Rotation paths and how fast each direction turns (deg/step):
Each turn is a multiple of 5 degrees from 10 to 175, or 0.
Each row of a path follows its step; steps can be skipped.

step 3: [15 -9 -12 -3 4 6 -5 -1 6 -12 -20 11 -2 20 -1 -2 -17 -9 -1 20 -17 2 6 15 4 17 -2 15 0 -3 10 27 6 3 7 -6 -12 6 -17 5 9 -15 -8 -10 9 -2 4 18 19 -15 18 12 -7 -1 19 11]
step 4: [19 -4 -7 -7 -15 -14 -9 5 -4 7 3 -15 -32 -8 -7 0 -20 4 -10 4 -5 0 7 25 12 3 -6 20 5 14 -13 11 -8 19 21 5 -12 -8 -2 1 -6 13 -10 1 8 -2 -17 10 -1 1 23 7 9 -6 14 -2]
step 7: [18 -4 -4 -9 -18 10 3 4 9 3 -14 -22 11 6 27 1 -17 -8 6 13 -4 0 24 2 4 -7 -6 12 8 -8 -18 -11 18 -12 22 -12 16 1 -17 -5 -6 -4 -20 -4 5 -5 -12 0 0 6 12 -14 1 12 9 4]
step 8: [8 -3 -1 -11 -4 25 14 8 3 8 -24 -6 -3 19 1 -4 1 -3 -24 -2 -12 3 7 9 -1 -9 -4 8 4 -15 -14 20 -18 0 -2 -11 -11 8 -14 -15 -11 -4 -22 15 -2 19 1 4 -9 -13 19 3 -5 -2 19 17]
step 13: [7 -15 2 -5 -18 22 22 -3 0 -8 -7 0 -7 6 -19 -5 -8 -8 -12 3 8 19 5 1 25 -16 -9 9 -6 -5 -14 -8 -5 -5 -17 8 17 7 -2 6 10 -7 -19 18 -2 13 2 -13 -15 -16 1 13 10 13 -4 16]
step 14: [10 -9 13 6 -2 27 6 -22 -9 -1 -11 -11 18 17 -5 -3 -21 -12 -6 9 5 -14 -4 3 15 -15 -6 15 -3 10 -2 5 19 -21 15 -2 8 4 2 2 5 -17 -29 -13 2 -14 -7 -6 4 -10 0 1 4 -10 7 -9]
step 15: [7 -7 17 -6 7 6 -6 3 17 0 -16 -2 5 21 2 -18 -14 -8 -15 14 -11 -4 24 23 -7 -3 -12 0 -7 -4 -11 7 10 27 -3 -2 -6 5 -4 2 -7 -14 -14 0 8 -20 0 5 0 -4 16 -18 11 -2 25 3]
step 18: [2 -10 -5 1 -11 -5 0 -13 -11 -28 -7 2 -12 3 -9 2 -17 1 8 27 2 19 13 14 9 -6 -24 19 -8 1 6 -15 15 -5 -3 6 2 5 -15 -5 7 -27 -4 -2 14 0 6 -8 1 12 9 7 8 11 6 21]
[-2 9 2 0 -4 1 2 5 -2 -1 4 1 5 -4 5 -1 3 -5 -2 4 -1 0 -2 5 3 -4 2 2 -1 -1 -6 -1 2 -1 2 1 -1 1 -4 4 1 -2 5 -3 -2 -3 -8 4 -3 1 -2 0 -2 -4 1 -6]
145
[-2 2 4 7 -7 -3 7 2 2 -3 -1 -2 -2 -4 -1 6 -2 2 5 2 6 -1 4 1 1 6 0 4 1 2 -1 -3 1 2 -3 -5 -3 1 2 -1 1 0 1 1 5 4 4 0 0 0 4 3 1 -5 -5 -4]
55
[-1 1 5 2 0 7 -6 -3 3 2 4 1 1 -1 5 1 -2 0 2 -4 5 0 1 -5 2 3 3 4 3 -2 -7 -3 -5 -2 -5 -1 1 3 -1 0 1 -4 -4 -5 -5 0 0 -4 -2 3 1 2 3 4 6 1]
55
[-3 1 1 -3 3 -2 2 0 0 1 -4 -1 1 -4 -7 -6 1 2 -1 4 -1 0 1 0 4 0 5 0 1 -4 -2 1 -5 -1 -1 -1 2 -2 -9 -2 0 1 -7 -5 1 6 4 -3 -3 1 -4 0 -7 3 -5 -5]
130

step 1: [-12 19 13 17 9 10 0 -7 20 24 10 3 -7 9 -10 2 8 -14 -7 0 -5 8 15 3 -16 5 24 0 -15 -6 5 -3 5 1 1 -5 28 2 -20 3 19 0 -26 -6 -22 -14 -3 19 -6 7 -4 -1 7 -14 -2 -5]
step 3: [18 11 -15 9 -18 -8 -11 -1 8 1 -11 -1 -18 3 0 -15 23 18 3 -4 16 -9 -1 -6 -6 6 -14 11 7 -7 -10 -1 6 14 18 -16 1 18 11 -3 -1 -12 15 10 4 18 -6 -11 -3 -3 -26 -5 -22 -6 16 21]
step 4: [12 13 -21 15 -3 1 -9 -23 20 1 -25 -11 -36 16 -2 2 3 -8 -3 -2 -6 -5 2 9 -7 23 -5 1 13 -8 2 6 -6 -12 -8 -15 6 7 0 1 -12 -3 -21 -8 -12 -18 -5 1 -1 10 -10 -10 -2 24 -8 -6]
step 5: [-11 5 18 12 25 11 -13 -6 20 17 7 -8 0 -3 -7 -3 -14 -9 2 10 -7 -3 -7 5 -14 15 14 -14 5 -9 10 21 -3 6 -2 16 29 -18 -13 -6 0 1 5 12 -9 -1 -9 5 -6 -8 -25 -14 5 20 -1 -15]
step 6: [-2 -5 10 -2 8 -13 3 12 38 18 4 15 9 -3 13 -10 18 -5 -11 15 15 -12 9 10 -7 -4 11 -8 -5 2 0 -7 16 26 6 -2 33 10 -8 2 -2 2 8 5 14 11 2 4 -1 -6 6 -15 -14 -10 14 8]
step 8: [14 -10 -11 14 -16 -3 -30 -14 4 -9 -14 0 -15 14 -21 -11 -12 -5 -6 -5 -12 7 -15 10 17 13 4 -19 14 1 5 10 -6 -5 13 -6 -3 11 -5 -11 -14 -10 3 5 3 14 -14 -5 -6 -18 -22 5 -10 22 -7 -14]
step 15: [-5 3 13 -5 19 0 1 -8 -16 -12 -22 -6 19 8 -8 10 16 7 3 -20 3 -28 -2 11 -8 2 4 5 -13 13 3 -10 1 13 -8 -14 27 0 -11 -11 16 -18 23 12 -14 -12 0 -2 1 -12 18 8 5 -4 5 7]
step 16: [-2 0 15 13 -26 9 11 5 -8 -20 9 6 -8 -2 -3 -16 23 17 2 -14 13 -12 -7 -4 0 13 12 -3 -3 -12 3 -9 2 -9 7 -19 11 23 -17 -3 9 2 -1 -10 -27 14 -15 -12 14 -13 -6 13 -14 -3 4 -1]
[-2 2 2 -4 6 -2 3 0 1 -4 0 -7 1 -1 2 0 3 0 1 2 -2 -6 4 3 -4 5 -2 3 2 0 2 3 1 -5 1 0 -1 5 -2 1 -2 6 7 0 -4 0 0 -8 1 5 -1 -2 -4 2 -3 -6]
65
[3 -2 2 -1 -3 -1 2 -9 -5 -6 0 -2 -2 -2 6 -6 -2 4 1 -1 -2 6 -1 4 -5 -1 0 1 6 -4 -2 4 1 3 4 -4 -2 2 -2 0 -5 -4 -3 0 -1 -1 -4 4 5 -2 2 0 -1 2 2 -3]
85
[5 0 -1 0 -3 -1 0 6 -1 -2 3 0 -1 0 6 1 -3 2 -2 -3 -2 -2 3 -1 -2 -6 3 -5 0 -1 -1 -1 2 1 1 0 10 1 2 -1 4 0 5 5 -6 -3 3 0 1 -1 5 2 -2 -8 1 -6]
80
[3 -4 7 8 1 7 0 1 -4 -4 0 2 -3 -6 -1 2 -2 -1 1 -4 -3 2 4 -3 1 -4 -1 -1 -4 1 -3 0 0 0 1 0 0 -3 -1 4 -2 3 5 2 -3 7 3 -3 -1 -3 -3 -4 -2 9 3 2]
135
[3 1 3 0 0 -3 3 0 1 1 1 1 1 -3 2 -4 4 -3 0 2 4 -5 1 4 2 1 -9 -2 0 -8 0 -2 -2 2 6 2 -2 1 4 -3 0 1 1 -2 -7 1 2 0 0 -6 5 -3 4 -1 -1 9]
115

step 0: [15 12 8 -4 -8 -9 -6 -13 3 -26 17 -8 4 -16 -4 -1 -21 2 7 -28 -10 -12 -25 -2 -13 -13 1 0 10 -4 -28 -1 0 6 -1 -12 -18 0 -4 -6 17 -19 15 6 10 16 2 -21 -2 -1 -13 1 5 -7 -2 -9]
step 2: [11 12 -5 5 -10 -7 -17 -19 9 -8 7 5 11 -7 -1 13 -9 -17 -5 -6 -2 -20 -2 6 13 0 14 -14 -5 -16 -47 -7 7 3 -4 -12 -11 15 -4 -13 -15 -11 -1 -6 -13 1 -19 -3 -9 9 -2 2 -9 -14 12 -17]
step 4: [10 12 14 6 -9 12 -41 -3 6 -17 4 13 6 2 8 4 -9 -14 13 -1 0 -22 6 16 -10 14 -8 12 -14 0 -17 6 23 -1 -5 1 -7 22 -20 8 -15 -10 -1 5 4 8 16 -3 6 1 -15 -6 -9 -3 11 -13]
step 8: [-6 4 7 10 6 10 -12 -35 9 -34 14 -1 19 3 -6 9 -8 4 -3 -12 3 -17 -15 -10 -16 -13 -8 13 -9 -11 -16 12 5 12 -15 -1 -4 -6 6 -11 25 -7 -19 5 6 11 -4 13 5 -5 1 0 2 -1 2 -21]
step 9: [6 8 22 4 -4 -3 -9 -12 18 -30 13 -19 24 -6 -22 -12 3 -11 6 -7 -13 -20 -16 13 -9 -1 -11 11 3 -2 -19 -14 12 10 -6 -1 -9 -7 -9 -16 12 -13 -1 0 15 7 4 -6 -2 3 3 -10 -5 5 -11 -21]
step 12: [-5 19 10 0 -10 9 -25 -15 12 -11 4 1 -2 3 -4 -10 -9 -30 -1 22 21 -10 1 17 -18 -11 4 7 -7 -3 -20 -15 5 3 1 3 -11 -3 -12 -19 -11 -17 -15 -15 -19 10 8 -17 6 6 -1 9 -4 3 2 -12]
step 15: [-11 16 -12 -4 17 0 -4 -6 -7 1 12 -6 18 5 4 -31 -16 -15 -5 -9 8 -18 -12 1 -10 -18 -5 -6 -12 11 -33 1 6 -10 -1 -10 0 25 -14 -14 10 -10 -1 -7 -13 5 -11 -7 -1 -10 -7 6 -1 -11 2 -25]
step 20: [2 2 -6 4 -29 4 -20 -10 -4 -12 -10 10 14 7 8 10 6 -8 -11 -3 6 -11 -1 16 2 16 3 -7 -20 -11 -28 -2 9 -8 4 -13 -8 12 -9 -14 -10 -20 3 -20 -6 7 4 -7 -2 3 5 12 -16 -7 16 -32]
[5 2 0 3 3 -2 -8 2 -2 -1 -2 -1 4 -4 1 9 -1 4 3 -2 -1 1 1 3 5 4 0 4 -2 -2 -3 3 -1 -5 4 4 3 4 4 -4 1 -1 1 6 0 2 1 6 -1 4 3 0 -2 4 0 0]
20
[-3 -3 5 1 2 2 1 7 0 3 -1 0 -4 1 0 4 -2 -8 -3 6 1 0 3 2 0 -3 -3 -1 0 -3 -6 9 0 -3 3 1 0 5 -2 2 3 7 1 0 -1 2 3 0 -1 -3 -3 -4 7 0 0 -3]
40
[0 -2 -2 0 6 -1 5 -1 -3 -2 5 5 -1 2 -5 -3 -2 0 1 -6 -3 -3 -6 -3 1 -3 0 1 -4 -4 -1 -1 0 1 5 -4 3 0 -2 -1 6 0 2 4 0 3 -6 2 -2 1 4 -5 6 3 -6 1]
45
[2 3 0 -6 3 4 -2 3 6 -5 -7 -2 -2 1 -2 2 0 -4 0 -4 -5 -3 2 0 -3 -2 1 -5 4 -2 -4 -4 2 3 -4 -2 2 2 4 5 0 -3 -6 8 -1 -1 -2 2 2 -2 -2 0 3 2 3 4]
10
[3 6 3 -2 2 2 -2 -3 3 -1 0 0 -9 6 3 1 4 0 1 2 8 3 -4 -4 -1 1 1 5 3 -6 1 2 -1 -2 -4 -1 -7 2 -3 1 1 -2 -1 -2 0 -1 -3 5 -1 3 7 -1 2 3 2 1]
80
[-2 6 -1 -2 3 -5 -5 3 1 5 6 -2 -6 -3 0 2 -2 3 -3 -5 1 3 -1 0 -3 -8 1 0 2 0 -5 -5 1 -4 1 7 0 -2 0 -2 -2 0 0 -3 -6 -2 1 -6 0 -2 -2 1 2 0 -5 4]
25

step 1: [21 -3 -19 -8 -25 -25 8 -10 0 0 12 -3 3 -25 9 -6 -14 -26 23 15 11 -1 -2 -5 -15 14 -4 -1 13 -4 12 -12 -1 17 12 1 -16 -17 5 -1 21 8 9 9 -19 -5 7 1 1 13 -11 12 -7 3 -8 -1]
step 2: [16 -14 -5 6 -10 18 8 -11 30 -23 7 -1 10 -15 -20 -16 -1 12 -6 1 -8 4 10 -33 -1 -12 22 6 -15 13 -4 -5 5 -21 3 6 3 -2 -4 13 -1 1 3 -7 25 14 0 1 12 -12 -9 8 14 -4 11 -14]
step 7: [9 -5 23 -2 7 0 -7 24 -5 11 15 -15 0 -1 -9 12 25 -4 10 -11 11 -14 12 -14 6 -15 14 17 -1 -6 -18 -20 -13 -39 5 12 5 8 -18 8 -3 1 6 0 -3 -10 11 6 8 -7 -13 12 6 -19 8 -3]
step 8: [-26 7 -14 8 9 13 2 20 -25 -16 -1 2 -14 22 10 -5 -26 6 -20 -1 -1 4 -4 -9 4 8 -18 10 2 16 -8 -5 9 -4 -7 16 -13 17 -1 -15 20 -23 11 13 3 -7 12 -3 -4 -5 17 -5 -3 -6 2 17]
step 11: [-15 -11 -3 -5 17 21 -1 14 29 7 -26 -18 1 29 -3 -10 -13 8 -15 -12 2 -15 -21 7 -3 2 9 19 -23 -25 4 12 15 3 -1 1 -11 6 -1 -7 2 1 -3 24 -4 -3 -2 3 -2 1 -4 3 -8 1 15 0]
step 12: [9 -18 26 2 -2 -22 0 3 -10 11 -2 16 -11 12 1 20 31 0 7 18 -7 4 -7 17 9 -11 -18 0 5 6 -9 21 -6 -19 8 -11 -14 -1 -13 -22 -5 -5 -10 12 7 -18 11 11 -17 -7 12 7 -2 -11 -1 -4]
step 14: [2 5 -2 -16 9 -2 -1 10 11 23 -8 -5 14 18 -28 -6 -3 4 -14 26 4 5 -33 -4 -14 -13 -4 -14 -2 -3 -6 8 -10 29 10 -15 14 -18 10 9 15 14 0 -4 -5 15 -3 2 11 -7 -10 4 -9 4 -8 17]
step 17: [6 7 -1 2 -24 -12 2 12 7 -5 10 13 -9 -16 3 30 5 -9 -25 27 -2 4 -5 0 -9 -19 -7 0 1 24 -3 11 27 19 24 -14 -2 -8 5 -7 11 1 -15 0 -7 4 -19 0 -13 4 10 -10 -8 7 8 4]
[-3 0 5 -5 -5 4 5 3 0 4 -3 4 6 4 -1 3 -3 -2 -4 -3 -3 -3 1 0 -5 0 -3 -3 -3 3 1 -2 -2 8 5 -3 -3 1 3 0 -3 -3 3 5 4 -1 -4 -5 -1 2 2 3 -3 0 2 1]
130
[-2 -2 0 6 3 1 7 2 -3 -3 2 3 1 1 9 4 2 -5 -4 0 2 2 -3 5 -1 -3 1 -2 1 -2 -4 -2 3 -3 -2 0 0 1 4 -3 -2 7 1 2 1 -2 3 -1 4 -2 5 4 5 2 4 3]
85
[0 0 -2 -2 -2 -5 0 9 -3 -1 -4 -8 -2 -1 3 4 1 -2 -2 -4 5 -3 -1 -1 -3 -5 0 0 1 -5 -1 -2 0 2 6 4 2 -3 2 5 2 1 2 -5 -5 2 -4 0 1 1 0 -6 -2 -4 5 1]
110
[-10 -4 -1 0 4 -3 -1 0 -1 0 0 7 2 -3 -2 1 -1 -1 1 1 -3 -2 3 0 1 3 3 -2 1 2 5 -3 10 -3 6 6 -4 -8 -2 0 1 -1 1 0 -2 1 -2 0 5 -4 -3 1 -1 1 2 -1]
45
[-1 -1 -3 -9 1 0 -6 -5 -1 2 0 4 1 -2 5 -3 3 -1 3 -4 0 0 6 3 -2 -2 -2 -5 1 -2 -5 8 0 -6 3 0 3 1 5 1 -6 -1 7 -1 0 -1 0 3 -2 -1 3 -2 1 -1 -3 0]
115
